Each path below is one point turned by a fixed rotation once a step. After each direction that follows a path, write how fast that rotation turns it, in degrees per step (0 if it stays still).
Each turn is a multiple of 5 degrees from 10 to 175, or 0.
Each row of a path follows its step; steps can be skipped.
path 1
step 0: [-20.8   8.3  -6.8  -8.7 -37.7   6.5  -0.3   1.0 -12.9  13.5 -29.3  12.9
 -27.7  -2.0  -0.2  -1.3  34.4 -23.7   5.4   8.7  -9.1   9.1 -14.9  20.2
 -14.2   7.4  13.3 -10.8  -6.0 -18.0   8.7 -19.4 -14.6   4.8]
step 1: [  2.0  36.6   0.9   5.2   1.2  -7.2  15.5  14.6   5.9   2.1  -5.7   7.5
 -10.6 -35.4  19.6  14.1  -2.4  16.5   3.7   0.9  27.7  11.8  11.9 -10.5
  13.3 -13.7   2.9  27.4 -12.1   0.8 -17.0  11.1  32.4 -22.8]
step 2: [ -3.1  -9.0 -17.4 -17.2   2.6  16.7 -21.7  -5.4 -19.6   3.7   1.4  11.4
 -20.6  -8.8 -13.1  -5.0   3.4 -31.8 -11.3  -9.1  -5.1   8.2  23.6   9.0
   0.5  -9.4  46.5   7.3 -15.1  -5.9  28.6   6.7  -8.2  16.4]
step 3: [ -7.5  36.2   7.5 -12.9  -0.7  -9.4  37.5   9.8   8.5 -15.8 -13.2  16.3
 -16.3  13.8  14.2 -21.2  17.7  -0.5  27.6  10.2  12.9  22.2 -13.0   4.7
 -18.8 -11.5  -2.1  -9.0 -11.3 -16.4   1.1   2.0  15.3 -12.5]
step 4: [  8.5   4.2  -3.8  -6.7 -27.1  -8.4  10.5   6.1 -12.0   3.6   5.9  -5.4
 -27.4 -20.9   1.1  17.9 -19.7  -2.9 -40.4 -10.3  20.2   1.1  27.4   4.9
  27.0  15.8  24.1   1.5  -4.5 -17.7   9.9   9.2   3.4 -12.6]
step 5: [ -2.3  21.3 -43.2 -20.7   7.6  19.7   6.1 -20.6   8.9  -6.5 -25.0  12.4
 -16.4  -0.1 -19.7   7.0  20.6 -10.7  20.9  -6.1  -4.9  13.3  -1.9  -5.6
 -10.8 -37.0   7.9  -4.4   1.7 -17.1   3.8  -5.5   1.4   6.0]
step 6: [ 25.6  20.4   6.6 -15.1 -25.4 -25.5   1.7   6.9  -5.1 -20.3  22.5  13.9
 -23.0  -1.3  30.0 -22.1 -15.1   7.0   7.8   5.9  23.1   4.1  16.7  11.8
   3.1   0.7   5.6  28.4 -11.0 -10.7  -7.4   0.7  -8.7  -0.3]
step 7: [ 11.1   3.8 -11.4   1.8  -2.7  24.3  23.5   6.6 -16.5  20.2 -21.8  13.4
 -22.6  25.9 -12.4  23.9  19.3 -10.1 -30.2 -14.2  10.3 -10.4  19.6   8.0
 -13.6 -19.4  18.3  -6.4  15.4  -6.0  14.3  13.6   1.4  -3.1]
step 8: [ 19.8  33.8 -25.7 -29.7  -0.1  11.1  -0.6  10.5   1.9 -10.3  16.6  25.6
   1.4 -26.1  -9.4 -14.5   4.0   2.0  13.5  11.9  10.8  16.3  -9.9  15.4
   5.1   9.0 -12.1  -2.9  -0.2 -33.0 -17.3 -15.5  14.5  -0.9]
step 9: [  7.8  12.0   2.2  -7.4  -9.4 -27.4  -1.0 -12.6   0.4  16.6   7.7   5.4
 -17.6   8.4  -7.1   7.8 -16.7  -5.1 -20.8 -37.5  16.2 -12.4  -0.1  13.6
 -24.9 -23.4  19.4  35.1  -9.2  -4.5  16.9   7.3 -11.3 -18.3]
Directions:
[ -0.5   1.2  -6.6   1.9  -8.2  -5.0   0.5 -11.3   3.2  -2.6  -9.7  -6.1
  -6.9   2.3   8.0   4.2   2.1   2.2   1.8   4.3  -0.6  -3.1   6.7  -4.2
  11.5  -4.5  -6.5   0.7   6.0   0.8  -7.5  -5.1 -14.5   4.8]
60
[ 10.9  -7.9  -3.7  -3.8  -8.3  -5.3 -11.7   2.0  -6.7  -1.7  -4.5  -3.0
  -4.5  -4.8   1.4  -6.9   6.2   5.2  -4.6  -3.9  -0.8   4.8  -7.2   5.6
   7.0  10.4  -3.8  -0.9  -4.5  -0.8   7.4   5.8   1.6   9.7]
170
[  1.9   4.8  -4.0  -2.5   6.2   6.1   9.3  -4.4  -5.9   1.1 -14.3  -3.0
  -3.3   3.9  -5.0   7.5  -0.7   6.2   6.1   0.3  -3.1   9.0  -9.1   2.3
 -11.7   4.1  -1.6  -0.9  -3.2   9.4  -5.3   6.7  -2.5   5.4]
155
[  5.1  -2.5   8.3   4.1  -5.9  -9.7   2.1   0.5   7.1   1.8  -4.6   2.3
  -2.5   0.4   3.1   5.3  -0.7  -3.4 -11.5   0.3  -2.4   7.7   6.1 -10.4
  -9.7   6.2  -5.8  11.5   5.0  -0.3  -2.8   9.8   5.1  -4.4]
130
[  2.6   8.1   2.0  -8.7  -1.3   5.6   1.9   3.7   2.4 -10.1   2.8  -6.9
  13.1 -12.5   8.8  -2.8  -2.5   2.0  -7.5   4.3   4.4   9.5   6.1   4.7
  -3.0  -3.9  -5.3  -4.6   4.2   7.8   0.5   1.7  -3.6   2.1]
160
path 2
step 0: [ 26.8   3.6   0.5  15.0  27.6   5.8 -19.5   0.4  29.0  -6.6 -17.5  -2.8
  -4.9 -10.7  -5.3  -7.3   1.9  -3.5  -8.3  10.6   7.8  22.2  10.0  -6.5
 -12.8   6.6  26.4  34.9   3.8  30.0 -15.2 -22.3  37.4   6.9]
step 1: [ -8.4   4.2   5.5   7.6  22.9 -11.6   0.0   9.0  -0.6  12.5   8.6  15.7
 -15.8  -9.5  -1.5  17.8 -22.9  10.0 -37.2  19.0  54.9  -2.7  -6.1  10.4
  26.5  -1.0  -7.0  -1.3   7.6  13.6 -19.2   1.6  23.9  -3.7]
step 2: [ -3.5  -7.8  12.9 -13.8  21.7   4.2  47.8  18.8  -4.0  19.0 -25.1   1.9
  -5.2   4.2   4.3  -4.0   1.0   2.9  18.5  12.4  25.1 -16.1 -21.8 -36.4
  17.6 -12.7  -9.5  -4.6 -24.3   4.2  13.2 -13.5  17.1  -4.0]
step 3: [-24.5  10.0  13.5   1.7   5.8   4.5  10.2   2.4   0.2  -3.2  12.9  -1.9
   5.5  -9.0 -18.6  20.1  -3.6 -36.6  19.9  -3.2   8.3 -19.9   4.0  -1.8
 -39.5 -31.4  -1.0 -10.9 -39.1  29.0  -0.5  -3.5  -0.7 -10.9]
step 4: [ -6.7 -50.7  10.7  -7.0  -6.8 -11.5 -34.3 -27.5 -16.4  19.9   2.1  -6.2
   3.0  11.0  -9.9 -11.1 -26.4  -6.4  -4.7 -26.7   1.6   0.8   9.5 -17.8
 -10.8 -10.1  -8.4 -12.4 -18.2  28.1   3.3  -3.7  -0.4  12.1]
step 5: [ 13.3   1.0   3.0   0.1 -16.7   8.9   3.9 -12.9  -6.2  13.9  -4.8 -18.5
  -6.8   7.4   4.2  10.5 -28.3   0.7 -19.9 -28.3 -13.3 -37.8  20.2 -32.0
  -2.7  10.8  33.1  17.2  21.9  12.7  12.0  22.4  16.3 -12.2]
step 6: [-22.1  19.6  17.3  10.5   3.1   9.8   5.5   8.0  -3.5  -4.7  28.2  -9.3
 -10.5  -9.2  14.3 -22.0 -12.1   0.7 -17.1 -19.7 -22.9 -10.5 -17.5 -16.5
  30.2   1.2 -23.2  -3.7   7.2   5.9  -9.9  46.3 -13.7 -15.6]
step 7: [ 15.2 -24.2  11.4  24.4  -1.7  25.7  21.5   5.0  -7.6 -10.3  -0.3 -33.4
  -4.5   4.5  19.7  13.8  10.6  -2.0   5.1  -8.9 -27.8  24.4  -9.8   8.3
   5.0   8.7 -24.2 -14.2 -15.5  -8.8  36.7   8.6  -8.7 -23.1]
step 8: [ -1.2  14.2  16.2  20.7 -17.6  -9.1   4.4   8.9   4.0  13.7  14.4  18.1
  10.8 -14.3 -16.2   0.6   2.0  15.1  -7.8   0.7 -20.4  40.0  18.0  14.2
 -40.9  17.4  12.3 -13.1  -4.4   2.1  36.7  16.8 -13.4   2.4]
step 9: [ -1.3  -1.2 -10.9  -5.3 -15.8 -36.7  -9.8  -9.8   0.2  11.0 -14.2  -6.6
 -21.8  16.0 -24.5 -10.4   3.5  -0.5 -38.4  13.1 -13.5  30.2 -13.5 -13.7
 -15.2  -1.0  -4.9 -11.7  34.7 -27.0   2.2  -5.8 -18.7  -6.4]
Directions:
[  5.6   3.8   5.5  -9.4  -4.8  -5.8   1.3  -1.8  -2.0   0.6   0.3 -11.2
   4.5  -0.2  -1.2   0.7  14.7   1.6   3.6   9.9  -2.4  -0.2   4.8   3.1
   7.0 -11.4  -6.0   2.9  -4.1   7.5  -0.4  12.1   2.9  -1.0]
90
[ -0.3  -2.9 -11.5  -2.1 -10.3   1.7   4.0   1.9  -0.8   2.9   5.1   6.5
   1.8  13.2   0.8 -10.4   3.1  -6.1   0.8   2.3   5.3   2.0   4.8   0.0
 -15.1  -6.3  -7.4   1.5   6.2   7.3   5.8  -2.2  -1.0  -1.6]
70
[  1.0   8.7   8.2  -0.5  -0.6  -1.6   0.7   9.4  -2.0  -3.6  10.6   7.7
  12.7  -3.4  -3.1   5.6  -6.6 -11.9  -7.2   1.7  -2.6   5.7   5.6  -3.3
  -1.1  -2.8  -2.0  -0.3   4.3   1.5 -13.2   1.5  -4.8   3.1]
140
[ -1.5   2.4   3.1  -2.2   8.6   9.0   1.8   8.2  -6.1   0.0  -1.8   0.0
   4.9   0.1   5.1  -1.1  14.0   0.6   4.3  -2.2   2.8  -8.8  -2.3  -2.2
  -1.0   8.7  -5.4 -10.8   1.4   4.4  -3.8  -3.6 -10.5 -12.8]
85
[-14.5   0.3  -2.6   0.2  -4.0   8.1  10.9  11.3   0.8   0.1  -3.7  -2.7
   2.0  -6.4   7.4   4.5  -3.8  -1.8   7.7  -3.8   4.2   2.1  -4.8   3.1
   5.9  -4.7 -11.8   6.9   3.9  -6.7   2.4   5.1   5.3   2.3]
80
[  0.6  -3.7   5.0  -6.2   2.7  -5.3  -2.9   2.9   2.2   3.2  -4.6   4.2
   6.2  -2.3   2.5 -17.0   1.4   5.4   1.5  -5.3  -6.7  10.1  -8.0 -13.8
   5.1  -0.1  -7.4   5.7  -2.6   3.2   0.0  -6.7  -2.2   6.1]
160
[  2.6  12.1  -1.2  -1.0  -5.9   1.7  -4.4  -2.7   0.0  10.4   7.9  -9.2
   4.8   0.6  -1.9   0.3  -1.0   0.1   3.7  -5.0  -9.4   5.7  -8.2   3.8
   2.5  -1.6   0.7 -12.3  11.9  -6.1  10.0  -4.2  -2.2   0.5]
20
